In the data rows, 128 means zero.
Here are some points, each followed by its number:
[112  85 111 140 171 173 189 172 166 146] 0
[134 126 166 194 199 207 244 178 134 113] 1
[127 116 132  97  92 107 130 141 116 118] 2
[120 122 114 135  98 109  86  71  90 109] 3
[114 112  88  78  41  42  45  66  83 117] 4
[107 125 144 130 143 170 164 141 138 114] 5
[140 149 149 165 209 218 200 185 130 132] 6
[134 162 151 134 144 144 122 141 111 122] 7
[116 120 115 131 107 116 102  91 100 112] 8
[ 86 102  99  88 105 107 145 160 151 129] 9
[118 148 133 122 139 162 150 151 141 133] 10
[118 147 137 143 172 178 203 175 168 112] 11
[128 155 130 109  58  15   0  12  46  96] 12
[ 93  91  75  75  86 112 170 195 183 129] 13
[125  83 106 155 142 164 153 133 150 139] 14
[185 168 177 200 195 176 144 120 116  97] 15
[126 121 128 126 127 138 148 134 134  90] 16
[ 84  71  62 120 131 171 165 190 210 166] 17
[205 214 168 156  76   0   0   0   0  77] 18
[ 92  82 101  96 144 152 128 154 137 112] 19
[106  98 106 136 141 140 167 153 172 136] 20
[ 88 100 100 103 124 141 170 189 191 159] 21
[108  94 112 145 199 200 182 173 147 134] 22
[111 116 119 119 128 154 201 197 207 164] 23
[144 145 142 128 106 105 104 100  83 129] 24
[ 98 108 108  99 138 165 167 171 150 110] 25
[103 112 128 114 159 158 192 200 155 131] 26
[128  98 132 104 135 132 161 145 171 133] 27
[127 160 131 110  52  13   0  11  42  96] 28
[124 128 116 115 147 168 165 158 101 117] 29
[145 131 133 119 126 126 162 165 131 143] 30
[ 99 110 102 110 149 195 196 179 126 135] 31
[103 170 106  76  38  28  40  58  99 117] 32
[147 104 140 192 202 187 151 165 155 143] 33
[227 255 205 150  36   0   0   0   0  49] 34
[104 100 112 119 132 122 141 138 148 130] 35
[112 121 112 158 175 195 182 164 145 104] 36
[130 161 135  85  22   0  18   0  34  75] 37
[148 131 130 135 185 166 143 139 143 148] 38
[169 243 163 114  64  45   0   2  29 100] 39
[155 113 134 172 173 166 164 166 137  96] 40
[147 134 158 181 193 179 184 163 138 120] 41
[135  85  94 100  93  94  80  92  84 120] 42
[102 106 123 121 154 154 150 157 159 109] 43
[132 118 130 125  74  73  78 104  88 122] 44
[130 140 128 142 141 132 164 181 143 157] 45
[184 188 183 113  77  22   0   0  35  86] 46
[115 115  94 122 103  94  81  86 116 117] 47
[126 125 135 104 114  97  92 107 105 133] 48
[ 87 122 114 152 207 228 235 153 131  68] 49
[122  88 127 166 158 182 158 174 186 165] 50
[126 120 122 143 137 137 165 124  91 105] 51
[136  79  99 107 103 110  88  99  85 122] 52
[117 135 119  97 115 138 154 155 182 169] 53
[104  91 106 135 154 167 153 191 197 185] 54
[111 132 111 111  93 129 124 128 137 164] 55
[165 160 154 136  61  38  26  42  72  93] 56
[131 106 133 106 124 120 147 130 158 131] 57
[162 166 151 183 199 174 163 182 151 146] 58
[ 94 111 120 104 159 190 170 168 158 118] 59
[162 141 141 184 155 154 144 136 134 118] 60
[130 104 138 109 135 134 160 146 170 135] 61
[ 95  85 101 102 146 152 129 154 138 118] 62
[108 134 146 106  55  16  22  62  67  86] 63
[ 92 110  89 117 133 138 127 169 174 136] 64
[141 126 133 114 128 134 167 170 132 142] 65
[147 142 154 146 123 117 136 150 133 134] 66
[127 121 124 142 135 142 166 127  98 104] 67
[113 117 103  95  57 120 147 151 162 147] 68
[118 135 138 151 114  92 105 100 119 124] 69
[152 152 139  95  71  30  35  33  37  89] 70
[121 120 132 136 142 164 179 176 147 136] 71
[ 98  95 141 152 171 207 225 211 196 144] 72
[172 185 158 138  75  38   5  20  54 108] 73
[139 138 145 139 167 193 167 140 128 146] 74
[105 119 105 111  90 119 139 142 132 140] 75
[ 94  92 102 161 215 223 242 214 189 107] 76
[131 120 128 133 143 175 178 153 120  70] 77
[208 215 182 108  72  23   3   3  35  89] 78
[ 75  57  78 109 174 184 162 185 204 149] 79
[136 181 158 108  51   0   0   0  24  67] 80
[ 98  80 138 164 211 255 222 209 144  95] 81
[ 91  66  85 129 147 170 175 180 186 180] 82
[125  89 110 150 138 154 152 129 150 137] 83
[ 93  95 118 181 204 212 220 214 182 110] 84
[141 139 126 117  84  49  50  49  86  97] 85
[112 101 122 103 133 162 165 194 180 148] 86
[118 142 126 109 138 163 156 187 164 140] 87
[114  96 105 115 152 155 172 158 182 167] 88
[151 110 130 166 173 165 166 171 143 107] 89
[143 169 148 106  61  21   0  12  39  71] 90
[105 118 120 102  69 117 140 148 149 123] 91
[112  96 110 145 190 192 176 168 145 134] 92
[146 170 146 110  70  46  24  51  64  79] 93
[128 137 148 156 155 190 210 171 153 107] 94
[134 140 139 164 175 139 126 132 156 134] 95
[120 109 111 146 160 169 160 174 196 200] 96
[ 88  85  89 119 161 145 163 152 137 147] 97
[ 86  93  75  75  87 121 141 186 164 144] 98
[158 175 151 114  54  24  18  14  46  90] 99
[119 116 142 139 156 168 191 180 169 152] 100
[118  98 108 118 156 159 172 166 185 170] 101
[147 116 133 175 174 161 141 155 165 148] 102
[120 143 133 141 155 140 149 155 126 120] 103
[127  76  97 152 171 202 222 230 243 212] 104
[128 140 115 119 119 131 166 158 141 155] 105
[158 139 152  87  44  18  34  46 103 109] 106
[ 93 114 127 112 157 163 198 209 159 131] 107
[ 95  44 102 127 173 170 175 176 185 173] 108
[123 118 108  67  46  39  53  61  92 107] 109
[ 89 105 104 110 152 160 172 166 131 109] 110
[ 90 123  95 133 134 122 162 173 158 143] 111
[152 159 140 124  71  71  81  48  82 123] 112
[ 75  58  57  95  85 120 154 190 172 156] 113
[128 157 157 148 148 178 152 138 112 133] 114
[163 184 157 190 172 164 130 140 134 157] 115
[133 133 115 128 146 140 175 137 132 120] 116
[128 126 142 132 130 155 171 160 152 170] 117
[145 143 170 152 134 138 150 140 154 138] 118
[115 147 120  89  64  31  74  44  94 124] 119
[130 161 121 122  95  97 113 109 116 161] 120
[136 139 162 129 121 133 141 137 153 149] 121
[123 118 142 135 140 165 176 168 157 166] 122
[152 136 120 126 134 126 142  97 136 147] 123
[ 97 115 105 112 128 168 177 190 189 141] 124
[ 98  95 137 147 165 194 213 201 189 141] 125
[171 147 165 157 131 138 103 116 106 147] 126
[129 134 128 122 145 151 162 157 128 107] 127
[ 97 105  98  89  94 112 152 176 190 166] 128
[ 87  49  92 138 126 156 169 169 182 168] 129
[106 119 128 106 146 141 179 183 141 125] 130
[124 122 162 154 155 198 188 145  83  77] 131
[136 180 144  91  55  21  53  68  90 113] 132
[117 123 119 126 153 159 142 131 121 142] 133
[104 115 119 105  79 125 150 152 151 129] 134
[135  98 127 131 155 138 162 155 175 150] 135
[117 139 103 131 138 161 177 170 174 120] 136
[125 123 141 131 131 160 172 161 151 161] 137
[185 168 179 172 180 146 149 113 123 135] 138
[113 144 151 160 198 170 211 194 165 114] 139
[163 228 158 115  75  59   7  23  42 101] 140
[107  75 108 139 178 175 195 175 168 149] 141
[187 214 189 157  63   6   0   0  11  63] 142
[134 138 131 157 145 133 109 114 144 153] 143
[113 133 113 112  92 128 128 134 141 170] 144
[161  89 140 150 188 194 195 194 214 172] 145
[ 99 107 113 112 134 180 186 173 184 110] 146
[134 120 134 133 168 152 134 135 148 160] 147
[113 108 118 133 146 140 113 126 136 147] 148
[125 124  74  66  45  14  56  67  86 109] 149
[116 103 110 123  67  52   5  59  85  86] 150
Which five points above are nearest to each new point, looking only along the 4 directions in which the numbered points spread most? Their numbers follow each, nearest first.
[ 97 120 140 166 172 201 178 157 155  95] >> 36 89 40 92 22
[100 102 142 146 157 190 202 192 182 138] >> 125 100 26 107 0
[137 124 109  73  95  71  87  78 108  88] >> 44 42 47 3 48
[ 99 124 152 171 178 204 180 154 151  83] >> 36 40 89 94 41
[188 155 165 146 188 140 139 130 155 132] >> 115 60 138 118 95
[148 168 157 134 158 152 150 140 138 147] >> 118 114 66 60 121
[118 147 132 124 141 162 149 154 146 136] >> 10 65 116 30 45
[ 92  84 154 155 236 252 233 171  97  46] >> 49 81 1 84 131
[120 155 127 107  58  39  69  91 102 137] >> 119 132 44 112 32
[125 124 130 124 122 129 142 127 130  96] >> 16 67 51 116 103
[121 115 129 137 145 167 182 181 146 136] >> 71 136 100 26 122
[166 120 148 194 198 191 135 152 184 149] >> 33 102 58 38 41
[161 110 111 170 162 162 130 107 145 130] >> 95 38 147 143 102
[136 111 147 160 179 197 199 207 212 190] >> 145 72 125 96 50
[ 89 107  81 115 133 139 127 166 171 134] >> 64 111 35 20 97
[ 75  43  56 129 141 178 176 164 187 158] >> 79 129 17 108 82
[ 93  94  79  80  83 125 150 140 135 126] >> 9 98 91 134 75
[142 164 161 129 106 100  77  99 107 127] >> 24 69 120 48 112
[117 117 117 133 127 133 164 133 103 116] >> 16 67 51 116 29
[255 255 255 193  78   0   0   0   0  19] >> 34 142 18 78 39
[ 83  92  94  96 113 132 163 190 193 167] >> 21 128 13 86 98
[157 197 192 214 203 193 184 128 106  99] >> 15 138 41 58 115
[126 122 131 129 128 142 150 139 131  95] >> 16 67 116 127 51
[144 145 148 107  81  95 104 127 104 135] >> 120 48 24 69 2
[139 146 145 160 195 199 187 170 128 130] >> 41 6 139 94 40
[111 126 116  97 126 160 181 183 205 180] >> 23 86 21 124 101
[100 124 143 157 168 192 175 154 155  93] >> 36 89 40 94 11
[125 134 106 143 153 153 133 162 142 119] >> 133 116 103 5 10
[125 141 105 145 153 147 128 161 139 114] >> 133 103 116 10 5
[160 175 152 141 102  85  66  76  93 123] >> 112 24 44 69 85
[ 98 101  87  87  85 121 150 137 133 126] >> 9 91 75 134 68
[158 112 115 165 164 161 130 110 145 134] >> 95 38 147 143 102
[ 99 112 109 111 125 168 179 194 195 142] >> 124 86 23 21 146
[ 85 119 113  89  76  97 138 152 156 166] >> 68 91 134 9 128
[129 137 145 161 191 188 207 157  89  74] >> 131 77 40 49 36
[190 175 185 174 182 143 146 105 116 131] >> 138 115 15 60 126
[ 98 141 128 139 100  58  63  70 104 133] >> 44 3 85 112 47
[130 117  94 147 143 168 162 163 163 180] >> 135 101 88 122 50
[119 125 118 129 149 160 145 135 120 138] >> 133 116 103 5 83
[131 159 137  85  24   0  19   5  37  81] >> 37 28 12 90 80
[115 137 113 105  65  77  75  86 122 119] >> 44 47 48 119 42
[103 132  93  67  90  99 127 139 169 149] >> 68 91 134 75 9
[102  93  95 123 144 150 198 141 120  98] >> 110 25 43 29 59
[122 131 126 121 140 140 123 113 111 136] >> 123 133 148 16 51
[125 132 131 101  80  81 142 125 132 123] >> 2 91 75 120 55
[107 115 123 131 141 159 159 162 134 130] >> 43 5 116 71 127
[ 88 110  78 117 130 132 120 167 178 140] >> 64 111 35 20 27
[123  90 125 170 160 184 155 175 193 174] >> 50 96 54 101 0
[136 113 141 130 129 113 129 114 126 140] >> 123 143 148 69 57
[ 81 100  66  76  81 116 104 137 139 123] >> 9 75 91 98 68
[135  92 125 134 157 141 165 158 180 152] >> 135 88 101 20 122
[101  80  99 133 158 170 150 195 208 198] >> 54 82 96 108 101
[116 150 124 102  57  43  68  92 101 125] >> 119 44 109 32 132
[119 143 147 125 113 137 154 141 151 136] >> 30 65 105 121 10
[105 101 107 109 139 180 183 191 156 125] >> 146 31 26 59 107
[133 123 135 139 100  60  43  44  95 118] >> 85 112 150 44 3
[ 84  87  91 112  92 124 165 140 138 116] >> 9 19 62 134 75
[ 83  80  78 120 143 160 168 168 156 123] >> 97 25 62 110 19
[192 152 155 167 162 145 139 129 150 157] >> 115 138 95 60 118
[ 96 103 120 118 156 154 150 161 161 107] >> 43 110 25 20 97
[ 88  92 104  97 145 169 168 158 130 105] >> 110 25 19 43 62
[132 126 155 162 156 175 157 150 146 132] >> 74 38 89 40 114
[125 134 138 151 180 182 198 158 100  84] >> 131 77 40 36 94
[134 123 130 129  89  91  97 115  98 126] >> 48 69 24 44 8
[ 96  71  79 133 136 161 148 133 158 149] >> 97 62 64 14 19
[115 113 133 135 152 165 187 181 172 157] >> 100 122 71 136 101
[167 129 147 142  98 127 142 135 142 122] >> 66 121 123 7 30
[106 130 144 158 221 235 219 144 104  55] >> 49 131 1 81 6
[149 148 158 148 124 110 124 138 129 130] >> 66 123 7 121 126
[134 170 153 133 138 143 118 139 102 118] >> 7 66 114 103 123
[119 123 132  97 132 127 145 143 132 107] >> 16 116 57 127 2
[135 128 138 139  97  53  41  41  88 107] >> 85 112 150 56 93
[133 112 104 140 138 148 143 140 136 130] >> 133 83 148 14 35
[ 95 112 112 113 126 168 183 192 195 141] >> 124 86 23 21 146
[131 164 152 129 127 126  98 119  95 114] >> 24 69 7 126 123
[140 154 131  97  88 114 121 123 134 159] >> 120 55 144 2 121
[126 122 134 103 115 102  99 112 109 140] >> 48 69 8 120 47
[136 100 124  87  48  71  92  96 118 135] >> 44 47 48 42 119
[133 152 135 136 159 170 172 155 147 126] >> 74 71 10 5 103
[124  94  94  93  98 125 143 178 176 160] >> 128 53 64 21 68
[189 175 162 173 185 171 123 143 153 149] >> 115 138 58 60 95
[137 108 148 160 178 203 208 214 227 200] >> 145 104 72 125 96
[121 147 146 128 117 140 159 141 151 139] >> 30 65 105 10 121
[102 141 105 124 105  62  71  72  96 121] >> 44 3 47 42 85
[ 97 107 102 115 122 148 171 148 167 151] >> 111 64 20 27 61
